One turn moves every row onto another: examples first, then more rows asked:
gabi: [-25 -26   6   7  34 -22 -42  22   7   3   5 -14 -36   3 -19  23  27 -35
   1  38  18]
Fabiv: [-28   6 -27  25 -18 -14  11  18  16 -25  -9  39  33   1  -4  29 -16 -11
 -13 -31  36]
fuf: [ -3 -10 -24  41  16 -40 -10  27  22 -10   4 -22 -24 -30 -18 -13  19  59
 -38  -2  -3]
pozek: [-23 -26   1   5  34 -22 -42  15   8   3   4  -9 -36   0 -18  23  30 -42
  -2  33  24]
podab: [-29 -23  10   7  32 -18 -41  20   3   0   6 -18 -34  -6 -19  21  25 -32
   1  43  18]
kof: [ -3  -7 -37  33  18 -34  -9  -4  21 -13   0  -7 -26 -49 -14 -14  28  37
 -50 -17  26]
fosa: [-29  13 -11  -2   7 -16  -2  30 -16 -43 -19  35   4  -2 -28  12  49  44
  19  -6 -23]
pul: [-14 -39 -30  -8   9 -34   4  35 -11  10 -38  11 -34  45 -15   0   7 -22
 -43   0  17]
Mev: [-37  12 -14  25 -21  -6  15  16   7 -31  -7  27  37 -14  -5  25 -24  -1
 -11 -19  35]
tisog: [  6 -16 -38  39  18 -49 -14  26  31  -4   2  -9 -28 -15 -15  -9  27  47
 -41 -15  -1]
Kelaz: [-42 -21   7  -7   2 -10  13  35 -37  -4 -31 -24 -23   4 -21 -12 -14  11
 -36  35  14]
rez: [-27 -23   3   4  34 -17 -41   9   4   1   4 -10 -35  -9 -17  22  29 -42
  -4  35  29]
Vifeb: [-19   7 -25  -3  10 -24  -5  28  -8 -38 -21  48   0  11 -26  16  58  31
  15 -19 -21]
vosip: [-21  10 -32  -8  10 -19  -3  10  -9 -41 -24  56  -1  -1 -23  15  62  19
   9 -27  -4]
puz: [-30  18 -22  -9   8  -9   0   1 -19 -46 -23  48   3 -21 -24  10  57  24
   7 -20   4]
vevus: [-36  19 -10  -6   6  -7   1  13 -23 -48 -20  35   6 -22 -27   9  49  39
  14  -6  -9]
fugug: [-29   4 -13  32 -21 -19  11  45  15 -24  -4  24  35  16  -7  28 -26  10
  -2 -15  10]
Sefik: [-10  -3 -24  37  16 -31  -8   8  16 -15   3 -21 -23 -51 -17 -16  20  53
 -44  -3  14]
bugin: [-30 -21   9   5  33 -15 -39  12   1   0   5 -16 -34 -12 -18  20  26 -36
  -2  40  26]
sif: [-25 -33  -7  -3   5 -29   7  54 -21   6 -33 -12 -29  40 -20  -5  -7   5
 -32  25  -2]
Zugu: [-41 -17  -6 -14   4  -5  14   4 -38  -7 -36  -8 -25 -14 -17 -13  -4 -13
 -48  19  43]
meres: [  7 -14 -46  35  20 -44 -13   7  31  -7   0   0 -30 -27 -13  -9  33  33
 -49 -25  16]
soko: [-23   1 -26  29 -18 -22   9  36  21 -21  -6  37  32  19  -5  31 -18  -5
  -7 -28  20]
vuv: [-38  11  -6  29 -22  -9  14  34   7 -29  -3  18  38  -5  -7  24 -29  13
  -3 -10  20]
gama: [-24 -28 -30 -15   8 -18   8   3 -22   2 -40  13 -32  11 -14  -5   8 -33
 -53  -3  45]

fuf goes to tisog
Kelaz goes to sif
And these:
fugug goes to soko
vosip goes to puz
rez goes to bugin

One turn moves every row onto another: examples first, then more rows asked:
zurit: [ 16  45  11  12 -15  61  -8  38  33  -4  17 -13  21  -3 -13  13  16 -25
  -3   3   6  28  -4  15  -9 -24  49]
pazu: [-62  34  -6 -15 -16  12   4 -30  11  40  19  -3  27 -25  22  53  26  16
  -8  -7   8 -10 -15  15   4  36  22]
kef: [ 16  36  31  35   0  36  -1 -11   9  -6  -8  72   0  -5 -29  13 -17 -16
 -17   5 -12  -2 -16  -2  -9  -4  68]
dozu: [ 14  10   8  44   8  55  -9 -25   3 -10  25  46  -2  -8 -35  -8 -31  -5
  -1   6 -34  -8 -21  -1 -21  13  44]
gok: [ 24  31   9  34  17  -2 -12 -37 -19  -4  -8  46   0  -9   3 -26  23  -4
  20  -8  -8 -31  16  36   9  13  16]
Fopud: [  0  42  21   4  17  23   4  -1  -6 -17   4  -5  23  -2 -17 -17  17 -58
  26 -38  21  25 -18  22  -1 -14  52]
morup: [ 10  19  15  33  10  47   1 -26  -8 -26   4  62  -1  -7 -42   4 -30 -22
  -2  -3 -15   7 -31   7 -20   3  55]
rigez: [-33  13  28   9  12  30  11 -16   7   6  35 -48  36 -12   2  12   1 -38
  29 -43  -1   8 -29   6  -2  24  21]
Luvar: [-26   2  -3  -3 -43  27  23 -38 -14 -17  12 -25  38 -31  45  20   4  17
   2 -32   4  12  -4  26   2  37 -10]
kesoz: [-19  50  41   3  26  15 -11 -11   3   5  14  -5  27 -12  16  -6  25 -41
  22 -47  29   7 -27   6   9  -4  24]
bev: [-28  29  21  -3 -47   4  20 -27   8  19  -5  -9  38 -30  53  36  22  18
 -18 -20  10  -4  14  14  21  28  13]
Zalev: [ 19   0   6  53 -15  43  -5  -4   7   7  20   6   1 -14 -14   7  -2  11
  16  12 -54  -9  39  30 -14  28  35]
Vema: [-30  21  44  19  11  40   0   4  12  15  31 -37  30 -15   1  11   6 -44
  29 -47  -7  24  -8   3  -3  13  46]
pugod: [ 34  26  39  43 -15  28  24   1   7 -27 -14  57   9  -6 -12   8 -24 -13
 -23  -3 -13  10   0   0  -1   2  62]
deza: [-60  11   6 -14 -44  28   6 -21 -13  26   0  26  16 -30  -7  65  -1  14
 -14   1 -10   9   2  26 -11  31  59]
vumis: [-30  47  25  -6  25  17 -12 -25  14  19  23 -11  30  -9   9   7  26 -31
  15 -27  29 -18 -45   2   9   5   9]
vufa: [-18  19  -6 -15 -39  25  15 -37 -26 -44 -20  57  16 -23   1  26   6  13
 -16 -16  20  24 -22  47 -11   6  29]
Vub: [-59  34   8 -12 -28  21 -16 -44   9  48   9   7  25 -29  22  45  23  11
  -4  -9   3 -16  -6  12   6  28  23]
kepu: [  1   5  23  47  10   4   3 -33 -18  13   1  16   2 -13 -18 -10   4 -18
  34 -20 -43 -20  35  30  -1  31  51]
Mep: [  1  29  27  19  -7  39  13  24  13  -6  12 -29  26  -4 -20   4   8 -49
  17 -27  -6  34   6  15  -7  -7  70]
mog: [ 44   9  13  45   0  38  15 -20  -6 -46  12  43   8  -8  -8 -26 -31  -1
  -5  -6 -20   0 -16   5  -8  11  25]
lifab: [-42   6 -25 -20 -41  50   0 -26 -23 -11  12  27  15 -29  -1  49  -6  28
 -13   7   4  18 -21  37 -24  26  20]
gera: [ -7   7  17  53  12  11  -2 -33 -21  22   5  19  -1  -6 -10  -1   4 -14
  31 -19 -41 -16  34  20  -9  37  55]
rezal: [-61  16 -25 -15 -10  28   8 -41  -5  10  32 -13  28 -26  16  37  12  14
   6 -18   6   4 -31  26  -8  43   5]
fataz: [-41  17  23 -16 -40 -10  32 -27 -29   5 -24  31  27 -29  19  43   8   7
 -17 -22  10  10   9  30   9  30  51]
pazi: [-56   9 -16 -11 -22  44 -11 -56 -11  13  25 -11  25 -30  14  30   6   8
  15 -20  -1   0 -24  23 -14  37   0]
reto: [-37  10 -10  -8 -25  12  35 -26  -7 -11  20 -25  39 -26  39  30  11  16
  -1 -26  10  13 -13  27   3  44  -2]
baki: [ 18  33   9  40  18  -7  -9 -39 -24   4 -11  48  -2  -3  15 -19  23  -2
  17 -13  -4 -27  22  25   7  17  23]
veris: [ -3  27  24  21 -11  70 -11  30  35  -1  42 -37  29 -15  15  20   5 -12
   5 -15  -2  29 -11   5  -9   2  21]
sebid: [-34  15  24  -8 -40  -1  34 -35 -25 -20 -31  46  21 -25  -3  34   3  -5
 -11 -33   6  22  -1  39  -1  13  63]
pilen: [-39  30   7  -8 -32  -2  31 -17  10  18   8 -15  38 -27  45  45  26  20
 -17 -17  13  -1   1  16  16  37  17]
raru: [-23  12  -8 -22 -39  12  24 -29 -38 -34 -12  32  26 -30  25  27   1  22
 -14 -16  24  19 -13  43  -4  25  13]
dedo: [ 41  26  39  48  -3   7  23 -15   2 -20  -8  50  11  -7   1 -17 -18  -7
 -15  -8 -16 -12   4  -4  12   8  50]
zeza: [  0  51  24   3  -7  33  -8   9  39  10  23 -20  35 -12  31  21  28  -3
 -12  -3  29 -11 -28   2  15  -5  -1]
ren: [ -5  16  26  18 -20  46  16  18  34  -3  36 -56  40 -13  23  27   3 -10
   0 -18  -1  12 -13   2   2  13  10]
fad: [ 15  58   3  -1   9  45 -20  12  13 -14   9  11  18   0 -12  -8  28 -32
   7  -8  31  17 -27  21  -5 -31  34]
bitik: [ 39  25 -14  47  -7  34 -17 -11  -3 -12   9  38  -3  -4  22  -6  16  26
  -1  17 -12 -15  20  29  -8  14   0]
fafo: [-30  13 -11  -9 -49  53  -1 -21  -4 -21  -2  48  10 -26 -17  52  -2  24
 -21   8  -2  25 -18  43 -24   7  40]
Valab: [ 28   9  22  41  -6  40  26 -13 -11 -49  -1  47   7  -6 -22  -3 -34 -18
  -6 -13 -16  20 -15   9 -15   9  51]
Febar: [-46   8  18  -1 -51  30  19 -20  -5   0 -12  36  15 -26 -22  59  -3   5
 -17  -9 -16  24   6  34 -14  16  77]
vaf: [ 12  27  37  47   4  24  -1 -19  11  16   5  54   2  -7 -27   0 -18 -12
  -8   3 -31 -20  -2 -12   0   8  69]
koseg: [ 15  -1  -6  59 -13  50 -10  -7   0   5  24   8  -2  -6  -3  12  -4  14
  14  11 -48  -3  34  22 -22  33  32]
furet: [ 41  24  -9  40  -9  36 -20 -10   5 -11  11  35  -2 -11   5  -8  16  25
   2  23 -20 -21  20  36  -6   9   4]
Lel: [  9  56  21   5   4  45 -22  14  28 -10  23  -4  28 -12  31   0  28 -11
  -4 -17  32  12 -29  10   5 -15  -3]

Vema goes to kesoz
ren goes to rigez
And these:
dozu goes to vaf
fad goes to zurit
pugod goes to Valab
baki goes to bitik
kepu goes to gok
deza goes to fataz
Luvar goes to pazi
pilen goes to reto
Febar goes to sebid

